In the data rows, 128 means zero.
Here are some points:
[127 173 153 117 119 201 146 123 115  50 147  57  96   0 107 122  40  66 127  82 117 230 131 141]
[135  97 118 119 130 162 176 121 133 129 123 116  87 166 144 120 169 106 139  43 130 117 143 114]
[154 116 108 133 124 124 100 135 130  94 155 212 101 113  58 135 198 177 110 186 102 112 115 134]
[116  70  94 131 116  96  81 132 127  98 122 133 177 129 107 131 121 160 125 208 128 129 113 140]
[134  80  98 129 119 103  26 136 131 117 117 136 158 173  94 127 171 161 121 234 125  26 100 148]
[136 126 125 137 167 186 157 115 136  89 133  22 117 166 188 113 110  57 117  43 141 107 165 119]
[121 197 165 142 166 120 194 124 123 174 135 180  89 231 187 120 144  71 131  62 134   0 122 132]
[ 94  60  95 128 116  95  97 134 129 159 107 144 165 188 128 128 114 159 126 242 126  55  96 149]
[ 99  87 103 131 129 136 155 125 131 175 125 106 175   0 172 138 156 190 130 171 131 170  95 151]
[ 78  45  88 123 126  80 141 123 137 123 129  78 240 121 119 140  60 158 126 210 143 106 120 125]
[147 106 112 129 129 170 141 127 125  77 114   3 118 155 136 124 156 101 134  76 132  56 145 116]
[140 107 110 111 104  79  76 114 141 178 117 143 179  85  96 137  84 146 122 237 137 209 139 116]
[140 131 130 128 133 173  98 132 132  96 118  54 148 156 149 125 110  73 137  69 138 108 161 104]
[125 210 174 137 151 191 195 125 123 129 113  61 134 214 176 122  90  55 133  48 137  75 136 119]
[139 111 118 130 132 171 124 128 127 120 115  95 112 176 156 122 139  90 136  39 132 141 161 107]
[142 107 125 121 125 108  58 130 142 148 127 115 173  97 121 139  93 127 127 115 136 136 152 104]
[150 108 119 124 118 130  85 134 135 104 147 201 123 135  64 130 187 167 113 173 112 124 114 136]
[150 118 122 130 155 171 109 130 127 107 100   4 175 109 147 119 103  65 136  93 132  36 139 122]
[118 190 163 137 124  52 119 130 126 209 139 255  49  39 101 130 170 121 123 190 127 228 150 118]
[113  77  99 129 126  55 197 122 135 231 138 192 174 161 159 138  92 117 135 141 136 106 122 131]
[136 162 143 126 116 187 150 128 125  62 138  63  73 162 137 123 104 102 121  64 117 163 138 123]
[ 83  70  94 127 118  83 200 127 123 191 130 213 160 157 143 135 112 164 131 217 126 154 116 137]
[ 99  77  97 129 120  95 107 129 129 124 132 176 134 125 113 130 122 162 126 222 123 162 121 136]
[144 120 124 128 118 106 111 131 127  96 159 241 134 114  76 125 199 207 119 156 124 175 125 136]
[144 102 119 129 106  92 109 119 128  78 153 195 183  87 102 129 176 202 120 205 128 180 127 127]
[140 119 127 117 115  71  98 116 138  80 155 221 156  93  60 131 177 198 115 158 132 202 123 128]
Then 12 other points, each followed by its number:
[143 115 122 125 115 102  61 138 127 150 125 192 147  85 116 132 141 164 126 202 122 215 144 121] 0
[111 228 178 133 149 211 163 125 120  90 132  18 177 120 162 122   0   0 127  77 125 152 124 135] 1
[117 194 163 134 143 135 156 125 125  79 134 115  85 102 123 125 142  72 131  34 134  84 142 117] 2
[135 202 172 141 103 134 100 123 135 164 118 150  72  29  89 129 163  74 127  75 141 179 157 119] 3
[105 122 124 131 120  69  89 132 129 201 129 219 104  73 102 133  93 115 130 215 125 220 151 119] 4
[133 103 115 137 156 184 141 129 126 141 107  64 168 157 175 127 104 112 128  82 129  37 132 125] 5
[110  85 101 130 127 110  37 136 130 153 122 179  94 178 100 128 149 157 122 228 124  71 104 149] 6
[ 88  27  72 121 111  86 191 121 128 171 116  41 200  87 116 139  82 173 137 233 131  20  85 156] 7
[137 162 146 127 123  68 116 132 130 215 132 240 104  44 113 134 157 123 130 212 130 212 154 116] 8
[121 197 172 114 113 112  90 130 135  58 139  66 153  38 130 127  10  49 126  77 129 255 123 137] 9
[138  54  86 127 137 105 109 126 114 174 115  46 183 118 139 127 143  92 140 163 137   0 130 137] 10
[105 114 123 132 130  66 108 131 129 165 135 190 132  62 110 138  81 105 130 200 128 196 141 122] 11
Which two of these numbered points are nearest to each point below, ignoring the 2 directions in which the first points spread most? Their numbers follow each, nearest first.
[134 172 168 119 115 131  36 145 129  86 140 135 104  84 113 139  90 166 124 128 132 230 146 117] > 0 6
[164  91 108 116 118 107   0 152 134 117 114 150 145 170  72 125 181 172 128 196 119  32  98 139] > 6 0
[100 255 191 134 134 116 120 128 123 131 138 160  45  82 138 116 160 102 134  58 143  44 128 125] > 2 3
[147  94 105 132 134 138  58 129 137 142 109   0 185  36 123 129 121  93 134 132 147  23 129 127] > 10 5
[163  85 101 130 112  45  80 132 130  52 149 175  61 160 102 124 221 211 119 241 127 215 121 137] > 6 0
[150 159 145 125 110 128  93 134 133  86 132 107  85 120 115 121 160 159 128  74 128 234 152 114] > 0 5
Here are 12 other points, each followed by its number:
[ 92 104 131 127 133  83 127 137 145 150 132 231  82 132 109 139 148 158 125 215 120 125 104 139] 0
[107  64  88 136 147 153 251 131 121 120 133 128 186 194 152 126 145 227 138  10 119   0  68 168] 1
[ 78  52  81 137 117  92 175 121 128 172 124 149 182 161 129 133 113 169 132 217 105  97  94 147] 2
[108 255 210 130 142  87 127 118 133 131 137 170  72  65 111 121 176  81 129  77 143  88 128 120] 3
[136 234 185 130 120 123  84 134 128 158 140 206   1 109 110 121 189 156 127 110 119 191 148 114] 4
[161 138 128 123 109 118 131 128 126 103 128  56 104 104  95 126 197 185 129  88 138 113 132 128] 5
[107 148 135 138 134  64 128 126 123 147 146 234  81  28 113 137 140 130 125 186 128 206 134 129] 6
[ 85 147 140 133 129  57 146 126 123 214 132 240  81  85 116 130  95  75 124 192 127 223 139 126] 7
[118 183 163 133 142 165 156 135 123 102 125  79  77 201 158 115 134  93 140  29 127  98 145 113] 8
[119  76  97 128 128 176 224 122 125 115 122  63 166  43 161 136 139 168 126 120 128  99 109 146] 9
[138 110 109 132 136 177 136 130 126  79 116  34 122 173 148 125 133  83 135  66 128  69 150 110] 10
[135 108 127 115 118 108  81 129 137  89 157 210 143 122  79 125 173 178 127 193 117 148  98 144] 11
Which two of these numbered points are nearest to each point below, ignoring the 2 directions in which the first points spread most? Their numbers follow each, nearest first.
[141 172 152 125 118 183 155 130 125  90 122  64  53 205 153 118 134 114 124  61 118 151 146 118] > 8 11
[142 186 180 133 172 130 156 149 120 181  78 173 104 255 201 119 144  41 115  67 112   0 106 137] > 4 0
[133  94  98 133 123 106 126 131 139  71 137 136 219  63 103 140 175 193 134 201 133 135 123 137] > 10 9
[160 113 125 126  98 133 137 132 138 116 106   0 116  84  99 135 133 167 137 111 142   0 115 129] > 5 10
[148 168 150 131 153  81 102 129 129 117 142 162 165  61 155 130 142  76 134  92 125 134 133 123] > 6 11
[117 122 115 124 102 108 172 129 129  84 124  70 186  71 103 138 137 227 130  78 133  11  78 158] > 5 9
